The rows of M fall into several groups, which share some directions, and each row is roughly a mix of its group's hidden directions.
M (108 x 12):
[[-20 -36 -25 -29 -24  36   2  -2  44  16   3 -38]
 [  3  23  19  39  17  -2  -1  20  -9  19  67 -26]
 [-32 -25  -4 -32  -2 -11  27 -10   6 -24 -67   6]
 [-39   7 -14  -4 -31 -17  54 -24  17  19  27 -28]
 [ 39 -35 -21 -25  10   4  -4   5 -29   0 -58  22]
 [-18 -17  50  12  50  19  -7  22 -17 -30 -27 -14]
 [-14  18  34  33  18  -7  11  22  13  -8  68 -12]
 [ 26 -12 -16  26  39 -10 -27  35  24 -38 -10  34]
 [-57  36  18  10 -19 -12  15  -5  40  -6  28 -23]
 [ 41   3 -41  35   4  -3   1  -6 -12  36  50  -3]
 [  6   9 -12   1   1  26 -25 -20  12 -41 -68  19]
 [ -3  -1 -26 -29 -35  39 -21 -22  28  -3 -51  -8]
 [ 31  23 -21   4 -12  -2  30 -32 -42   2 -51  16]
 [ 22 -30 -22 -15   5  -5  -3 -25  -4 -24 -49  54]
 [ 49 -41 -37  28  34  11   1 -13 -13  -5   4  28]
 [-52  39  -3 -17 -42  -7   2 -25  16  -1 -27 -26]
 [-34 -35  45 -31  -5   9   1  -2  14  35  41 -12]
 [-26   1  -1 -15  -5 -10  -5 -50 -17   0 -66  22]
 [  8  10 -13 -19 -33  49 -31   7  14  29   3 -49]
 [ -3 -50 -35 -19  -6 -25  49   6   8  24  30  -8]
 [-10   7  12 -12 -10 -24  55   3  23  61 -12  16]
 [ -7  13 -16  15  17 -21  -5  -9 -35 -57 -52   5]
 [ 22  17  13  30  -3  36 -25 -14   5  14  67  -6]
 [ 70  24 -34   8 -17  17 -10  13 -24 -20   0  11]
 [ 18 -39 -23 -47 -23  28  -6  -3   8  36 -37  -5]
 [ 37  -8 -21  47  25   0   9 -12 -20  20  54   8]
 [ 13 -25   2  -3  12  32   6  44  -6  18  29 -59]
 [ 28   8 -16  16  -9 -16  16  10 -17  39  69 -12]
 [ 30 -11 -12 -49 -40  31 -45  12   7  16  -1  -8]
 [-23 -11  13   2   1  55  24   0  15   4   8 -63]
 [ 22  20  27 -10   5  15 -36  31  23 -30 -42  36]
 [ 16  -1 -32 -37 -39   2 -24 -37 -24   7 -40  16]
 [ 27   5  -2  33  33   0  28  46  37 -33  -5  20]
 [ 68 -14 -24 -12   0   7 -19  46  -3  -7   8  19]
 [  6 -18   6 -38  -4  17 -37  -6  -1 -14 -66  25]
 [-51  16  13  12  22 -44  29  32   9 -14 -23 -22]
 [-10 -18  38 -50 -16  10 -55  17  -3 -21  14   2]
 [-16  42  -1  45  19 -16  30  -1  39   4 -34  21]
 [-20  12   9  31  -2  -2  38 -23  -1  18  66 -22]
 [ 35 -43 -33 -18 -10  32   6  -6  -6  50  10 -18]
 [ -9   5 -60  14 -16   8  39 -17  20   9 -31 -34]
 [  1 -45 -13  -4  27 -16  24  10  21 -49 -28  36]
 [ 17  30  39 -22  -7  -8 -49  12 -14  -6 -28  42]
 [ 43 -10  13   9  24   1 -32  -5 -64  -5  19  19]
 [-30  35  54  22  26 -20 -19  30   7 -28   6   4]
 [-34 -23  10  22  34 -52  30   1  -7  13  38   8]
 [  2  11  18  11  -2  33 -23  34  23   1  56 -42]
 [ 16  -9 -50 -14 -30  20  16 -45 -27   1 -33 -16]
 [  2  38  28  35  31 -17 -27  21  17 -28 -15  39]
 [ 22 -10 -39  -8  -2  25 -13   0  28 -16 -67  13]
 [ 55  -9 -17 -17   0 -15 -33  13 -21  -2 -17  53]
 [ 50 -20 -16 -30 -12  33 -30  14 -32  31 -12 -16]
 [ 16  44 -33  37  -4 -14  43   8  35  17 -15  12]
 [  6  -3  13  20  22  28  -7  50  50 -28  27 -15]
 [  2   3  15  -7  13 -42  -2  -8 -15 -29 -34  64]
 [ 16   3 -24  -6  -3  16 -10  -4  31 -34 -67  30]
 [  3   7 -43  49  21  -3  47 -30 -10   9 -22 -12]
 [-33 -25  32 -17  -2   7  15  16   9  34  47 -41]
 [-13 -22 -28 -36 -38  14 -48 -33 -10   9  14 -24]
 [ 32  40 -33  24  -5  -2 -27 -14 -45 -31 -20  -1]
 [ 15  36  19  17   1  44 -44  29  32 -24   3 -14]
 [-10 -15 -43 -10 -24  12   9   1  71 -25   2   0]
 [ 36 -33 -48  -6  10  20  -4  -3 -11 -12 -57   4]
 [ 12 -28 -14 -32 -28  38  -8 -16   9  57  12 -22]
 [-35 -11  55 -27   8  18  11  -8 -30  -9 -40 -21]
 [-54  -2  13 -11 -10   5  -2  12  62 -32   6 -20]
 [-21   6  55  -4  11 -29 -13  19 -20 -23  51   7]
 [-41  14   0  15   8 -36  17  -2  45 -43 -15  28]
 [-53  29  59   3   8  -8   1 -16  -6 -22 -23   2]
 [ 23  38 -13  32  -4 -10 -35  20   5   5  61  -6]
 [-21  29  33 -18 -34   9  -6  -3  46  45  25   4]
 [-31 -18   0 -44 -36  25 -32 -36  -5  18 -14 -26]
 [ 22 -12 -15 -18  10  -3 -38  33  17 -31 -53  29]
 [ 34 -23 -50   5  10  25 -11 -10 -14 -20 -54   0]
 [ -8  -7 -16 -13  -2  -6   1 -40 -10 -16 -72  31]
 [ 35  12   5  32  28 -17  11  -3 -63 -27   7  18]
 [-10   1 -40  33  19 -40  36 -22  16  -5 -28  33]
 [ 48   3 -18  19  -6   0  -8   6  -4  22  70  13]
 [-29  16 -24 -13 -44  19  14 -39  13  33  -8 -39]
 [ -4 -23  23  -9  29  -6  -3 -10 -13 -41 -54  43]
 [  7 -30  17 -21  -9  19 -19 -13 -35  38  53 -23]
 [-17 -16  22 -17  -9  17 -37  14  -3  11  61 -39]
 [  4 -35  27 -25   6   2 -30   7 -49  -9  49 -15]
 [-14   4  12   5  20 -58  20   1  -4 -32 -21  52]
 [ 13  32  29 -30 -26   6 -42 -11  -3  21 -36  37]
 [  8  14   7  20  18  -9 -38  13  37 -47  -3  49]
 [-65  27  27   9   4 -12  15  13  30 -18 -10 -33]
 [-18   1  47 -14  -8  -7  -9  20  10  12  71  -5]
 [-55  23  -2 -11 -27 -26  33  12  37   0   5 -31]
 [-32 -36 -28   9   5  37   6 -18  28 -19  10 -49]
 [-15 -32 -20 -18 -16  32  39 -35  -9  25 -17 -42]
 [ 33 -20   5  28  38 -16  30  39   3   1  43  19]
 [-50  -9 -18  -9 -20  -3  36   3  37  -2  16 -49]
 [ 26 -50  11 -15  11  34 -29  16   0  13  50  -7]
 [ -3 -24  23   8  40 -38  29  43  -3 -36  13  21]
 [  1   2  36  -3  -2  19  47  21 -15  34  34 -43]
 [ 15   8  22  21  32   7 -49  27   4 -53   4  22]
 [  5  29 -18  24  10 -19  19 -26 -22  -6 -66  22]
 [ 15   4  17 -23   3 -19 -34   6  -4 -22 -47  58]
 [ 29 -11 -36 -29 -24  -9 -15 -30 -34 -10 -40  30]
 [-29 -49 -33 -10   9 -36  32 -30   3  -2 -23  20]
 [-16 -10  54 -49 -12  28 -38   5  -7   2 -22  -4]
 [-22  45  32 -29 -39 -40   6  17  -7  13  25   0]
 [ 21  19 -39   0 -10 -12   3 -17 -40 -10 -64   5]
 [ 11 -22 -31 -21   1 -11 -12   5  21 -30 -60  38]
 [ 35  -3 -49  28   1  -2  59   7  -6   3  22 -15]
 [-21  11  44 -29 -16  33 -51  16  31   6  -3 -13]
 [ 17 -25   3  16  23 -20  48  26 -10  27  53  -2]]
Here is one row of each group, with its name. Which group are the others in?
[ 32 -47 -23  -4  13  23  14  39  41  10  27  -2]
S
[-33  -5  40  -6   2  -8 -17  16   4  29  61 -27]
Y
[-10 -15  25  36  27   0  41 -18 -10  -6  60  -1]
W

[ 10 -28 -45  -4  -1  13  14 -46 -18  15 -52   5]
W
[ 11  45 -15  33  13 -25  -5   5 -17 -52 -32  19]
S
[-17 -30 -28  21  32   6  25 -34 -16 -15 -55  -8]
S
[ 44  30 -19   4 -32  32  12  13 -12  23  32 -37]
Y
[-41  19  51  14  22 -23  13 -10  23  -7 -26  37]
S
[-28  21  -1  35  17 -59  37 -12   2  -9  16  26]
W
[-23  53   2  34  -1 -36  44   5  29  -2  -3   9]
S
[-44  -4  31 -13 -17   2   7 -13   4  29  56 -33]
S
[ -6  22 -27  45   4 -13  37   8  11  -7  51 -32]
S
[  0  22  -8  -9 -30  -9  11  27  -3  43  48 -45]
W
[  5  27  21  15   0 -33   2   6 -39  36  58  -5]
Y
